One turn moves each row of this set onto another row. After a few examples, where does it send each row asked below?
Semol: [  6  12 -13  12  13  -5   6   0   9  -6 -10 -13  -4  -4 -10   5  -1]
Gul: [-20   5  -3   3  -2  15   4  14  24 -10  12 -15  -7  -8  -9 -13  11]
daf: [-12   0 -20  -9  12   5  12  13  15   2  -7 -14   0  -6   3  -3  -2]
vori: [-14   7 -18   2  10   5   1  12  31 -13 -10 -10  -7  -4  -3 -11  10]
Vupoz: [  2  20  -3   3   8  10   8   6  11  -8 -12 -15   5  -1 -10   9 -13]
gopem: [ -3  -8 -11  -5  -2   4  -7   0  15 -15  -4 -20 -11   1 -13 -10 -11]
piru: [ -2   8 -19  -5  -2  18  -7   3  15  -9   0 -17 -12   9 -18 -11  -7]
ger: [  1  15  -3   2  11   9   8   6   8 -12 -14 -18  -1   1  -3  10  -7]
tera: [  7  19 -11  -4  -8   7  -6   8  18   5   1  -6  -4   5  -4   5   3]
Ges: [ -8  20  -9  -9   9   4   2   6  17   6 -13  -8 -12  -9  -5   7   8]
gepi: [ -6   3  -4  -8   2   1  16  -8  22 -12   6   5   8  -1  -3  -3   5]
led: [-11  -2   3   2   0   9   3  -9  23 -11  10 -19   1   4 -19   7  -6]
Gapop: [-12   4  -9  -7  13   5   8  11  16  -4  17  -3 -13   2 -15 -18   7]
Vunoz: [ 10  12  -3  -7  -5   4  13   3   4 -14   4 -22 -12   2 -13  -3  -6]
ruva: [-13  -2 -14   2  11  10 -12  11  11  -1   4 -10  -6 -11  -3   0  -4]
zam: [-12  -2 -22  -7   9  10  14  13  17  -2  -4 -13   4  -1   1  -9  -1]
Nunar: [ -2  -4  -9  -5 -11  -6   2   3  19 -11  18 -15   1  -5 -15  -5   6]
Vik: [ -4   6  -4   7   9   7   2   5  18   6  -8 -19   6   3   1  10  -4]
sosi: [ -7  11  -4   3  15   9   5   3  18 -21  -2   8  -8  -3 -14   9   3]
zelu: [ -8   9  -5 -20   5   5   2  13  24  -8  12 -10 -19  -3 -15  -1  12]
deva: [ -7  11   0  -7   2  -5  25   2  14  -2  -2   0  -3  -3 -11   0  10]
Pir: [-16  16 -14  -8  12  19   7  15  16  -9  -4 -14  -1   1 -22 -10   6]
mun: [-13  13  -5  -1  -8   7  16  18  22  -4   2 -10   0   2 -28  -8  -3]
zov: [-15  16   0  -9   3  -7  12   4  21  -1   8  -3   6  -7 -13   9  -2]
Giso: [ -3  14 -19  -1   2  17  -9   4  13  -7   3 -12 -14  11 -19  -2  -4]
Bes: [ -5  16   2  -6  -1  -2  25   3  14   1  -3  -6  -4  -3 -16  -2  10]
Bug: [-17   5  -3 -14   6  11   7  12  25 -11  15 -11 -17  -1 -12  -2  13]
giz: [ -6  14  -2  -7  -3  -2  23  -5  22   1  -3  -1  -1  -4 -11   0   7]
debid: [ -6   1   1   3  -5   6   5  -8  18 -14   9 -24   0   2 -22   4  -7]
Sisab: [ -5  14  -3  -4   4   3  11  -3  27 -13  14   0 -13  12 -17   5  -2]
lin: [ -3   7  12  -4  -8  12   2  -8  12 -10   9 -15  -2  -2  -1  -6   0]
Beku: [ -2   7 -20  -1   4  14  -9   6  11 -13  -1 -14 -14  11 -17  -5  -5]
fer: [-11  10   3  -1  -1  -4   9   8  18   5   6   6  -5   3  -1   5  -3]
Tuvon: [ -4   9  11  -4  -5   8   2 -10  15  -6  13  -8  -4   5  -2  -5  -1]
pofer: [-10   4   1  -7  12  11   0   8  29 -13   6   1  -2   3 -19 -16   9]
reko: [-11   0   1  -1  15  10   1   7  29 -13   4  -2   1  -1 -14 -17  12]
badur: [  0   4 -13   4  -5   7  -2  16  12 -18   3 -26   1   5 -20  -6   4]
deru: [ -2  -4 -11   0   8   6  -1   3   6   0  -5 -13  -2 -18  -5   7  -7]
nub: [ -3   6   1   6  -1  -1   0   0  17  -9   1  -1   5   9  -5  -8 -17]
zal: [ -1  16  -6  -6   1   7 -16  10  14 -14   2 -22  -3   4 -14 -11  -4]
revab: [  4   3 -10  -3   4   3   2   3   4  -2  -8 -12  -2 -17  -9   9  -8]
Davu: [-10   3   3   4  16   0   8  11  22  -7  -5 -11  10  -7  -9  -9  13]
dugug: [-11   9  -2 -16   1  10   1  13  27  -6  16 -10 -15  -4 -16  -5  12]
duve: [  3  -4   0 -17  11   7   5  13   3  -8  -1 -16 -13  -2 -15  -3   4]
mon: [  0  20  -5  -1  13   9  11   8  11 -15 -13 -11   2   1 -11   6 -12]
gud: [-11   3 -17   3   4   1   2   8  31  -9 -12  -9 -10  -5   1  -7   8]
matil: [ -3   1 -13   4 -10   2  -2  12  16 -18   6 -26   3   2 -17  -6   3]
Rilu: [-12   7   4   0  -3  -4   6   4  20   2   6   4   1   6   2   1  -7]

pofer -> badur
led -> zam
debid -> daf
Now these:
Beku -> Vupoz
Vunoz -> Ges
matil -> deru
ger -> giz
gepi -> Gul
Gapop -> zal
Davu -> Nunar
zelu -> Giso
tera -> sosi

One turn moves each row of this set onto another row. After a few examples, where does it send each row asked below?
kel: [ -3 -10  -4   0  -6  -2 -16   1  -7   2   9 -10  -1]
keve: [ 3  4  5 -2  2 13 19  6  9 -8  4  4 -5]
gitug: [-11  -4   1  10  -5  -4   6  -6  -2   0   0   3  16]
bivu: [-12  -9  -5  -7   4   8  11   5  -2  -8   9   6   7]
basa: [ -6  -7  -9  -1  -6  -4 -13   0  -4   5   8  -6 -11]
gof: [-3  4 -1  0 -3  2 -3 -6 -3 -4  8 -2 23]
dad: [ -9 -11  -8  -5   2  -8 -12   1 -10  -3   6  -5  -2]
nonek: [  4   8   0   0 -10   2  10 -12   6  14   6  -2   7]
Talot: [  9  -3   3   0   5 -10 -10  -7  10  -4  -1  -9 -10]
Tekik: [ 16   3   5  -1  -4  -4   6  -3  -1  -2  -7   3 -17]
boma: [ -3   4   5   8 -16  10   2  -5  11   8   2   4  -2]
Ven: [  5  -9  -4  -2  -2   4   3  15   6 -13  11  -2  13]
boka: [12 10 -1 -6 -8  9 15  6 -1 -4  6  0 -8]
donos: [ 11   8  10   7 -13  -4  -2  -8   9   1   0   7   3]
Dedeg: [  3  -1   4   4  -2 -13 -12 -14   2   4  -2  -2  -5]
govep: [ 5  2 -3 -7 -4 13  9  2 17 -9 12 -3 -9]
Sos: [-16  -4  -1   5  -3  -3  -2  -8   6   1  12   6  10]
Zur: [11 -4 -5 -3 -9  4 16  7 15  5  9  0 -2]
rura: [  0 -10  -2  -9  -6   1  13   4 -12   2   6   2 -16]
Dav: [ 10   4  14  -4  -3  -2   8 -11  -9  -3  -3   3 -10]
kis: [ -5  -7  -5  -6   7  -2  14   1   4 -17   9  -3  10]
lib: [  5  -9  -7  -9  -1   2   5   9 -12  -9   1   1 -12]
pegir: [ -3  -6  -3   8  -4   4   9 -11  -4  -3  15   2  18]
nuz: [ 11  -2   5  -3   0  -8 -10 -15   5   1   3 -10  -5]
gim: [ -6 -10 -11 -12   4   2   8  10  -2  -2  11  -7   4]
penut: [  0  -7  -7  -4  -9  -1   4   3 -20  -2  -2   5  -7]
keso: [ -7 -17  -1  -2   0  -8  -9   7  -2  -2  13  -4  -8]
beni: [  1  -1   0  14 -10   8   9  -9   7  10  14  -2   5]
zegu: [11 -6  1  6 -2 15 12  0 16  1 12 -3  0]
zom: [ 14  -4   4  -3   2  -7   7  -5  -7 -11 -10   3  -5]
kap: [-1  9  9 10 -5  1  5 -7 17  2  8  5 -2]
Funuf: [  3  -4  13   3   3 -10 -13  -9   3  -8   3  -3  -2]
Pidu: [ -6 -11  -1   2   0 -12  -8  -5   7   3   5   0  15]
temi: [20 -4  4 -4 -3 -8 13 -5 -4 -5 -4 -1 -8]
zaru: [  7 -11  -3   0   3  11  11  -1   6 -13  14   1  13]
tovoz: [  6 -13  -6  -2  -9  -1   7  10 -17  -4   3  -1  -4]

govep -> boma
bivu -> keve
temi -> nuz
Now these:
zom -> Talot
gim -> boka
zaru -> zegu
dad -> lib
Zur -> nonek
Dav -> Funuf

One turn moves each row of this set onto another row. After a few examples, where does it send each row asked below?
guvaf: [  5 -16   2  -5  -7  14   7  -5   6   0   1  13   8]
kir: [  4 -17  -4  -6  17  -1  -1 -17 -20  -5  -8 -12  10]
poz: [  5  -9   0 -16  19  14   7   3   3 -12   6  11   3]
Pezup: [  9 -20  -4  -5  -4   7   4 -17 -14   4 -15   1  10]
lumo: [  8 -18  -6   2   2  -4  -1 -10   8   8  -1  -8   1]
vogi: [ 7  4 -1 -6  5 -3  8 -6 10 -2  4 -5  7]
Vuvun: [ -2  -5   0 -13  23  -2   7  -7  -9 -12   8  -7  -2]
diliv: [ -2 -14   0 -12  30   4   4  -4  -9 -14   5  -3   5]
suzet: [ 12 -17  -7  -7   7 -10   4 -12   3   5   3 -14  -4]
vak: [ 11 -18   4 -12  -2  10   6  -3   4  -1  -4  19   7]
lebar: [ 10 -18  -2 -11  -5  15   7  -7   3  -1  -5  17   0]
voni: [  5 -23   1  -4  -5   7   5 -11 -14   5 -14   3  11]
Gato: [  4 -20  -4  -6  13  -6   4 -17 -19  -1  -3 -13   1]
voled: [  4 -19  -3  -7  15   3  -2 -14 -22  -2 -10 -13   0]
fos: [ 11 -10   0  -7   2  10   6  -6   1   0  -5  22   6]
Nas: [  0 -17   2  -9  13  -3  -5 -14 -20  -2 -11 -11   3]
taki: [ -1 -22   1  -6  13  -3   1 -13 -22  -1  -8 -10   7]
zokeb: [  4 -13   4  -9  17  12   8   0   2 -12   8  14  -1]
Lovo: [ -1 -10   4 -17  15   9  10   3   2 -11   8  11  -2]
zabe: [ 6 -7  2  2 -1  2  1 -7 13  3  2 -5 10]
Serek: [ 10 -20   4  -5  -4   2   1 -14 -12   3 -15   6   9]
fele: [  9  -1 -10  -8  13 -10   8  -8   6  -2   3  -9   2]
Goko: [ 13 -17   4  -6   0  16   7  -2   2  -4  -3  19   8]
Pef: [ -1 -18  -4  -5  17   0  -8 -17 -18   2  -8  -9   4]
Zuf: [  0  -3   2 -13  11  11   9   0   7 -10  10   8   2]
Tere: [  8 -27  -1  -1  -5   5   4 -15 -10   6  -7   0   9]
vebas: [ 10 -14 -11  -5   9 -11   3 -11   3   5   0 -14  -2]
Fak: [  7 -20   0   1   1  -3  -1 -10   8   8   2 -11   4]
vesu: [ -4 -14   2 -14  27  -1   4  -4 -12 -11   5  -7  -1]
Fadu: [ -1 -17  -5  -8  17   3   2 -14 -21  -4  -9 -11   8]
sezo: [ 8 -8  0  4  0  1  0 -5 13  4  1 -2  6]
sulu: [ 12 -23   2  -1  -2   9   0 -13 -14   3 -12   5   4]
fam: [  2 -12   2 -21  17  10   5   2   7 -11   7  10   2]
gafi: [  1 -11   2 -11  28   3  -1  -7  -7 -13   8  -5   1]
bef: [  9  -3  -7 -12  10 -11  11 -10   5  -2   4 -11   0]
Ler: [  5 -21  -4  -4  -2   9   4 -15 -15   4 -15   4   4]
kare: [  7 -16  -1   1  -1   7  -3 -16 -11   7 -14   9   8]
podi: [ -1 -15  -7 -15  30   1  -2  -8  -8  -6   5  -4  -1]
zir: [  5 -12   3 -12  15  13   4   0   6 -12  11  12  -4]
timos: [  0 -11  -4 -16  27   6   3  -5 -11 -12   2  -8   0]
timi: [  5 -16   3 -10  -3  12  11  -1   2  -2  -5  18   4]
fegav: [  6  -7  -4 -17  21   7   5  -2   5  -8   7  16   0]
zalib: [ 8  3 -3 -3  8 -2  4 -3 13 -2  4 -2  7]
mab: [  8 -18   2  -6  -2  14   7  -5  -2  -2  -5  19  -1]
Nez: [ -4 -11   1 -18  26   2  -1  -5  -8 -11   2  -8   1]

diliv -> Ler
sulu -> poz
Serek -> fam
Now these:
vebas -> sezo
Zuf -> Gato
Pef -> fos
suzet -> zabe
zir -> kir
Lovo -> taki

